Some points:
[ -7  -3  12 -14  13 -11 -10   3  37 -64  17   4  -4  -3  13  22   6   1
 -33  -7  13 -15  16  -3 -17 -20  12 -10  36 102 -42   4]
[ 59  31  10 -41   3 -20 -30  36  27 -54 -18  10 -13   4 -21   2   2  -9
 -71  13   2  -4   5   9 -12  -7   3   1  40  74 -16  10]
[ 43  -7 -14 -17  17   5   9 -41  51  41   3  11   8 -58  30  73   1   6
   7  -9  -8 -15  21  23 -36 127  13 -23   7 -25 -35  21]
[-96  -4  17 -31  22  -1   3   3 -20  36  11  26  -7 -49  25  60  21 -13
   7  46   5  11 -16 -36  -8 -34   5  23 -18  26  52 -16]
[ 10  29  42  24  11 -29   0 -34 -14  -1  34 -15  -8 -22  78 -28  17 -22
 -17  29  22 -16   1  21 -38 -33  -7  25 -18 -18  34   9]
[ 15 -22   2 -17 -12  59  14  -5  -2 -10  -4  28  30 -14  28 -21  -8  28
  10  18 -14 -21  14  13 -37 -30  -2 -31  -4 -17   6 -55]
[ -14   16   -9  -54   13    1   31   13   31  -19  -31   17  -41   22
   -1   14   56  -30  -74  -21   24   -6   30    4  -16  -28   20  -22
 -109  -21   -3   10]
[  57  -45  -87   67  -31   -7  -13   11  -30  -26  -25    1  -17  -38
   28  -21   23  -13   -2   -8  -26  -10  -32 -102  -22    6    5  -34
   14  -33  -46   40]
[-17  14  -5  10 -20  14  -3 -34   4  13 -10  57   2  30 -39 -24  70  44
  29  43  -2 111 -80  54 -16 -26  26 -19  29 -25 -29  37]
[ 53 -29 -94  55  -8 -11  -9   4 -15  38  77  11 -17 -52   1  -6  10   7
 -28 -11 -49 -15   1  39 -16 -38  -1   5   7 -11  32 -20]
[-35  33 -10  42 -48  77  43 -18  -3   6  -2  38 -12  24 -34  -4 -13 -41
  31 -37  29 -40  21  16 -42 -24 -81 122  23 -18 -59  30]
[-26   7 -20 -33  27 -24 -32  -6   1  -3  24 -11  -8  23 -25  20  17  79
  30  -5   5   8  28 -15  23   5 -97   5 -19 -10 -17  14]
[ 17 -12  10   7 -30  20  29 -54  -7  -8 -33 -67  -9   4   0  -4  10 -39
   0   5 -16  75  17 -43  14  -9   2 -12   9  -8 -28  -6]
[  2   5 -22 -10  32 -72   6 -14 -11   6 -25  92 -22  34 -39 -31 -45  -4
  52  43  43  -1  -4  -6  28  16  24  10 -21  18  19  13]
[-59  14  59 -42  40 -16  -7   3 -26  29   6   5  21 -51   1 -37  11  36
  11   9  16 -46  -3 -65 -34  31  35   1  25 -31 -37  45]
[-10   3  20 -24  18  -4 -19  28  25 -20  15  51 -30  11 -26   6  70 -66
  48 -84 -20   1  12 -10 -19  -6   7 -22  51 -38  78 -47]
[ 18  -3 -19  -6 -14  44  24  70 -16  -7 -31  13  12  -5  -6  17 -49  22
  33  24 -64 -22  -1   4 -29 -19   8  -7 -34 -14  36  -6]
[-17  29   4  36 -36  57  64  83  -3  21  39 -40  -7 -18 -19 -28 -25   3
  16  22  30 124  40  12 -33  20   9 -32   2  10 -12  30]
[ 22  57  21  35 -11 -21 -21  26  -6   8 -30   1   4 -33  67  27  21  26
   4   5  20 -10  10   6  85 -29 -27  18  -5 -26 -34  -8]
[-31  18  24 105  46 -47 -51  41  38 -11 -46  13  -2  22 -11  21  -6 -11
 -55 -34 -10   1  19   8  -4  -2  10 -18  -6  11  49  30]
[ 18  49  16 -16 -35  15  14 -17 -45  53   8  23 -23  14   3 -10   9   1
 -70 -33 -47   6   3 -33  54  22   2  -3  26  33  10 -29]
[ 24   0  21   5 -17  19  52 -66 -40 -22  11  35   4   5   2  16  -4 -14
  -2  -4 -30  -9  18   2 -25 -25   4 -31 -50   4  28  21]
[-82  51  13  -3  -8 -13 -19   5 -36 -42  27   2  -3 -54  29  29  -1 -16
  28  22  31  -5  19  26  50  73 -21 -27   0 -10 -10  -3]
[   8  -10   29   23  -14   12   37    0    8   17   25   57 -115   58
  -41  -12  -55   48   20   -2   30  -27  -44  -13   10   16    8   -7
  -12    5    1   25]
[   0  -18   13  -25   34  -43  -13    0   -1   23   -4   -4   -2   23
  -35  -41  -15  -10   16   32    0  -11    3   10    2   18 -127  -52
   -1   -8  -16   -9]
[  38   -5   37  -37    5  -15  -20   13  -11   14   -5  -70  -13  -42
   13   45  -12  -21   41   -2   40   16 -120    1    0  -32    1    1
   -1   -1   -5   -1]
[ 19  11 -11  -1 -24  42  18   4  -3   5 -39  13  45 -10  50 -22  -9  33
  22  -8  30 -14   4  -3  -3  -9   6  -1  -8   5   2 -83]
[ 29   7  48 -37   6 -27 -15  15 -10  39  -5 -28  24 -34 -35   8  12  -7
 -11  10 -10 -18  25  20  13 -29  -4  46   6 -18   2  40]
[ -7   0  -5 -19  38 -48 -38 -24 -18   8   8  -2  -2  26 -31  -6 -62  25
  31  -3  34 109  49 -25 -26 -37  40   7  21 -28 -28 -38]
[  9   0   0 -20 -17  16  11 -11  45  18  20  -9 -13   3   3 -35 -10  -7
 -14  -4 -68   6  -7 -29  78  30   8  22  16   1  12   8]
[  -4    6    2  -12    9  -33  -36    4  -35   17   26   -8  -31   42
  -38  -19  -22  -10   21   25   19  -45   15   33  -27    7   51  -19
   34  -34  -65 -101]
[  4  13   7   9  15 -20 -21  11  88  -2   5  -5   8 -12  43  -9  16 -23
  87 -13 -26 -13  13   9 -19 -30  19 -14  -5 107 -37  15]
[  -3    3   10  -30   12    2  -93   16   40  -37   -7   -1   -6   -2
  -21  -31  -16  -12  -55  -42  -21    9   10    7  -12   -3   19   18
 -121  -14  -13   -2]
[ 23 -11 -34  28 -33   9  50  -6  18   5  11 -38  50   4 -40 -29  12  24
   0   8  59 -26  -2   8 -12  23  17  -2 -18   1  66 -32]
[ -80   55    1  -15   21   -9    9    8   15  -21   10   -4   66    7
   -9  -12  -15  -15  -60  -52  -25    6 -127   -6  -18    8   -1  -15
    0  -12  -26    3]
[ 42 -49 -14   3  39   1   7  14 -47  26  26   7  42  92  83  55  10 -15
 -13  -4 -32  29  -1  20 -24  72  -9  35  -6   2 -28  15]
[ -2  -2 -12 -40 -22  18  12 -25 -23 -30  -7  -1  11 -10  12  -7 -46   1
  11 -12 -64   2   5  -1  35   3   9   0  32 -10  56  34]
[ 22 -33 -26  36 -22  35  22  -6   8  27  49  -6  76  11 -40  30 -10 -25
  -8  21  67 -26  -7 -64  98 -48  23 -33   4 -13 -36  23]
[ 33 -60  86  65 -46  22   7  -7  -9 -52   3  -7  38  -1 -50   0  12  20
  25   2  -7  -4   2  11  27  23   9  21 -43  -3  27 -22]
[ 28  39   2 -46   4 -37   3  11  -6   2  -4 -57  24  36  16  18  14  15
  29 -12  24 -15  15  -7 -27 -17   0   7  25 -16  84  26]
[-27   4 -28  37 -49  76 -85 -52 -55  56 -23 -37  -5  27 -24  -7  -7   4
   5  14  33 -34   7  14 -35   4  12 -28  -5  84  50  33]
[-22 -38  -6 -24  -5  24  22 -17  -3  -2 -20 -19   0   1  51 -29 -20   0
   9 -37 -17  -9  18  38 109   2  29 -16  24 -21   9  30]
[-56 -33 -12  29 -63 -80  69 -22 -11  10 -23 -44  -1   8 -18  15  -1  11
 -10 -10 -70 -28  16  22 -31 -19  13 -11  -4  -2 -30 -63]
[ 20   4 -13  39 120  68  45 -30 -10 -22 -36 -58  -8  -2 -31  -8   9  13
  -6   4 -32 -18   4  11  24  -4  11   1  32  -6   4 -38]
[-26   1 -24 -31  30 -20 -16  28 -12  -5  14 -18 -33  42 -14  -9  48  -7
  30  46   4 -24  -8  -9  41  32   8  49 -42  -6 -20  13]
[-13  -7  13   4 -18   3 -35  -3  91 -23  -8  -1 -14   3  50  23 -40  -8
 -39  48  22  -5 -11 -10 -24 -11 -21  15  45 -64  41 -25]
[ 42 -71 -58  14  13 -12  19 -17 -35  10  -1  21  -6 -64  27   0  -5  -8
 -37 -38  46  52  -4  22 -16  21 -33  60  -3   8  -6   6]
[-19 -36   3 -28  -5 -18 -31  58  38 -49 -31  13   6  -1  -5  -7  19   0
 -50   3  11 -10  22  15 -13  -7   8  -4  45  68 -19  20]
These points spread out most along one direction. Take the direction at right angles to it along which they spread out most. Go by this last direction. For each point below, how far along it does it lie, from 0 to 99? 50 is the average, and the first point above lies past it. One standard deviation of the points above along it is 16.
[ -14   16   -9  -54   13    1   31   13   31  -19  -31   17  -41   22
   -1   14   56  -30  -74  -21   24   -6   30    4  -16  -28   20  -22
 -109  -21   -3   10] -> 65
[-59  14  59 -42  40 -16  -7   3 -26  29   6   5  21 -51   1 -37  11  36
  11   9  16 -46  -3 -65 -34  31  35   1  25 -31 -37  45] -> 30
[  -4    6    2  -12    9  -33  -36    4  -35   17   26   -8  -31   42
  -38  -19  -22  -10   21   25   19  -45   15   33  -27    7   51  -19
   34  -34  -65 -101] -> 23
[-27   4 -28  37 -49  76 -85 -52 -55  56 -23 -37  -5  27 -24  -7  -7   4
   5  14  33 -34   7  14 -35   4  12 -28  -5  84  50  33] -> 46
[  2   5 -22 -10  32 -72   6 -14 -11   6 -25  92 -22  34 -39 -31 -45  -4
  52  43  43  -1  -4  -6  28  16  24  10 -21  18  19  13] -> 16
[ 10  29  42  24  11 -29   0 -34 -14  -1  34 -15  -8 -22  78 -28  17 -22
 -17  29  22 -16   1  21 -38 -33  -7  25 -18 -18  34   9] -> 57
[ 43  -7 -14 -17  17   5   9 -41  51  41   3  11   8 -58  30  73   1   6
   7  -9  -8 -15  21  23 -36 127  13 -23   7 -25 -35  21] -> 64
[-19 -36   3 -28  -5 -18 -31  58  38 -49 -31  13   6  -1  -5  -7  19   0
 -50   3  11 -10  22  15 -13  -7   8  -4  45  68 -19  20] -> 69
[ 22  57  21  35 -11 -21 -21  26  -6   8 -30   1   4 -33  67  27  21  26
   4   5  20 -10  10   6  85 -29 -27  18  -5 -26 -34  -8] -> 55
[-82  51  13  -3  -8 -13 -19   5 -36 -42  27   2  -3 -54  29  29  -1 -16
  28  22  31  -5  19  26  50  73 -21 -27   0 -10 -10  -3] -> 35
